Each row of R is roughly a mix of the hidden directions of one of 3 groups.
R:
[[-26 -10  -3   6  18   5 -32  -2   6  -5]
 [ 11  12  -2 -32  -8  -2   5   5 -20 -22]
 [  3   0  -8  27  -5   9 -24  16   4  22]
 [  4  11  19  10 -15  16  13  22  19  13]
 [ -7   3  -2   5 -39  -9  10 -16 -13  -4]
 [  2   7   5 -21  33  -5 -19  16  -4  -2]
 [-34   9  -4   3  -3  -9  15 -14   1  21]
 [  2  16  22  -5  -8  10  12   4   9  33]
 [ 16   3  -2  26   6  17  11  26  -1  14]
 [ 34   8 -15  25  -9   3  -8   1  -6  -4]
 [ -9   1  -4  18  20  25 -15  23   8   4]
 [ 13  15  -1  16 -17   9  31  12   8   7]
 [ -9   2  -5   7   7  13 -41   0 -13  -2]
 [ -3  28   3 -26   1 -14  19  -3 -14  -8]
 [ 38  -3  -5   7  -8   0  23  12  -4  -2]
 [  2 -19  -1  31  17   8 -10  14   9  13]
 [-17  12  24  -1  -7  23  -3   9  23   8]
 [  6 -16 -11   3   8 -16  23  10   2 -30]
 [-16  -5  10  -1 -31  -6  21  -8   7 -18]
 [ -7 -24 -20   4  12  -2  15  -7  28  -5]
 [-14 -23  -6  19   6   9 -31  -3  10   4]
 [ -8   0  -3 -24  12 -19  19  -1 -18 -21]
 [ 10   6   2  -5  42  15   8   5   2  -4]
 [-16 -22 -13  28   1   0 -18   2  16   2]
 [ 18  10 -10  -9  26   1 -23  12  -6  17]
 [ 27  13 -16  -6   5  -2 -13 -10 -28  -1]
 [  1  11  -7 -18 -12 -24  -9  -1 -29 -11]
 [ 12   2 -27   3  -9   7 -33  11   1  -3]
 [-19  -9  14 -33   1 -13   1 -18   6   0]
 [-13 -18  -9  12  29   9 -24   1   8   1]
 [ -5   3  10   8   4  25 -13  17  28  14]
 [ -1  10   2  -8   7  26  21   6  28   7]
 [ 10  -1  -9 -21  -5 -26  19 -22  -7 -10]
 [-30  -6 -12   7  22 -15   0  16 -11  -3]
 [ -4  18 -18  19 -14 -18 -10  -6  24  -3]
 [ 10  20  -2 -14  18  -1 -23  -4 -10  25]
 [ 20  27   1   2   6  -3   6  20  -8  24]
 [ 24   8   0 -15 -25  -9  19  -3  -3 -18]
 [-16 -14  -3  15   5   4 -38  -7  -1   8]
 [-13   5   9 -23  -7  -7  -3 -33 -16   4]
 [  0   9   8  14   9  25 -24  22   5  12]
 [  8   8 -14  12  13   9 -17  33   3 -11]
 [ -6  -8 -23   3  14 -19  22  -6  10  21]
 [-19   6  24 -10  -2  -3  24   4   3 -23]
 [ -5   9  11 -17 -20 -12  32  -6   0 -12]
 [ -8 -27 -14 -11  20 -20   1 -12 -13  -5]
 [-18 -16  16 -15  -2 -13  16 -15   2 -23]
 [-10 -19   3  19 -22   5  21 -21   9  -5]
 [ 14  24  14 -16  -6   9  28  11  -6  -1]
 [ 22   8  15 -14 -13  -4  26   2 -21  -1]
 [ 10  21   2 -18 -12  -8  28  16   7  -6]
 [ 14 -12  -6  17  14   2 -31  12 -15  -4]
 [  8  20   8 -27  -3  -3  28  -3  -7 -10]
 [-11 -12   8  19 -13   5   4  14  31 -13]
 [  4  10   3  24   6  24 -17  22   7  13]
 [-12 -25   1  16 -11   7  14 -10  18 -21]
 [-22  -4  16  -2 -10   9 -14  10  28 -15]
 [-19 -17 -21  18  15  -2 -11   2  23   1]
 [ -3 -10   3 -18  -6 -24  31 -13  -9   0]
 [ 13   6   0  21   0  14  19  12  17  25]
 [ -4  -9 -11   5   9   4 -35 -11  13 -19]
 [ 10   2  -7 -14   5 -18  16 -22 -24  15]
 [ -4  -1  -7  -6   9 -23  30  14 -16 -13]
 [-26  -9 -14  26   4  -1   1  12  21  -2]
 [-16  14  23  -9  12  17  12  11  11 -18]
 [ 12   8 -22  -3 -25 -12 -24   7  -9   8]
 [ 14   7   0  15   8  26 -23  22   5   2]
 [ 19  -5 -27  15  16   0 -12  21  -1  -8]
 [ 19  27  11 -10 -16  14 -15  15  -9   0]
 [ 13 -14 -16 -15  24 -18 -20  -1 -10  -3]
 [-19   0  -3  26 -24  -6  -4  -1  15 -19]
 [ 10  -7 -10 -22  12 -27   9  -8 -20 -12]
 [ 21   1 -15 -12   4  12 -21  -7  10 -26]
 [ 10   2 -10  19  22  21 -18  15   7  13]
 [  7  -8  -3  27  -6  -5  33   9   5  11]
 [  0  26  12 -20   3  10  26   4  -6  15]
 [ -8  -6   5  -7 -29 -18  24 -14  -2 -14]
 [-23 -19   9  -4 -15  -2 -10   2  17 -26]
 [  9   3  19  -2 -11  19  -4  18  -3 -31]
 [ -3   8  13  -1  -9  -1  39 -20  -7   0]
 [ 11   3  -3 -17  33   3  18  -3  -4 -20]
 [ 19 -14 -18   2   9 -19  -9 -20 -20  -7]
 [-11 -25  -5  13  -1  -1 -33 -12   3 -10]
 [-20  -8  11  -2 -32   0   7 -21   4 -10]
 [  9  18  13 -23  -8  -3  23   2 -15 -17]
 [-16 -34 -10   8   9 -11 -14 -14  -8   3]
 [ 36  -3   0   7   6  15   5  24  -2   4]
 [  5  -7 -15 -16  -2 -21   8  -9 -17 -29]
 [  5   4   8   2   4  36   3  13  26   5]
 [  9  12  -4 -27   9 -22  16  -4 -19 -11]
 [ -3 -10  -3 -20  12 -11  -7 -26 -18  20]
 [ 10 -14   1  17  20  19 -13   7  22  15]
 [ -2 -17  -4  -8  19  -7  13 -22 -12 -26]
 [  6   3  11   1 -35 -14  19  -7  13  -8]
 [  5  -3   3   2 -19 -25  22 -26   2   9]
 [-19 -28  15  -7   2  -6  -5  10  20 -16]
 [  7 -29 -24   6  12  -6 -18  -7  -1 -15]
 [ -8 -17  21 -12  -2  -9  30  18   0   6]
 [ 12  12  14 -30  -2  -3  18  -7 -23  -6]
 [  0  -6  -1  27 -24   1  -7   7  11  27]
 [ 23  17  -1   5   4  17 -19  19 -18   5]
 [ 19   9 -14  -5  22   0 -21  24   0  10]
 [-17 -12  21 -21  -2 -21  11  -2 -14  13]
 [ -2  26  10  13 -13  20  -3  25  -1   8]
 [ 21  28  11 -27   2   4  10   3  -9  -2]]
Here is one row of each group, with its name. Which group are the others in?
[ 19  10 -14  14  21  18   3   5  -8  23]
<77>
[ -3   2  17 -10 -26   0  27 -11  -9 -15]
<69>
[ -4 -15   0   1 -29 -12  24 -18   7  -7]
<99>

[-34 -14  -5  -7   5  -2   2 -27   6   5]
<69>
[-22 -22   2   4  -8 -27  17  -3  -3 -14]
<77>
[-7 -8 -8 32 17  3 -6 -7  6 25]
<77>
[-27  -1   1  -5  19  -3 -24 -18  -7  15]
<77>
[ -6  29  22 -11  17  14   7  15   0   2]
<99>
[ -1   4  -6 -11 -22 -24  14 -17 -12 -19]
<77>
[  4 -13 -22  25   9  -8 -13  13  22  -3]
<69>
[ -3 -14   9  -5   4 -10  35 -22  -2 -10]
<99>
[-18 -25 -14   0   9 -19 -15 -21  -7   0]
<69>
[-14 -14  -4  32   3   7 -17  17   5  12]
<69>
[-24   3   4   3   4  12 -18  13   7 -31]
<69>
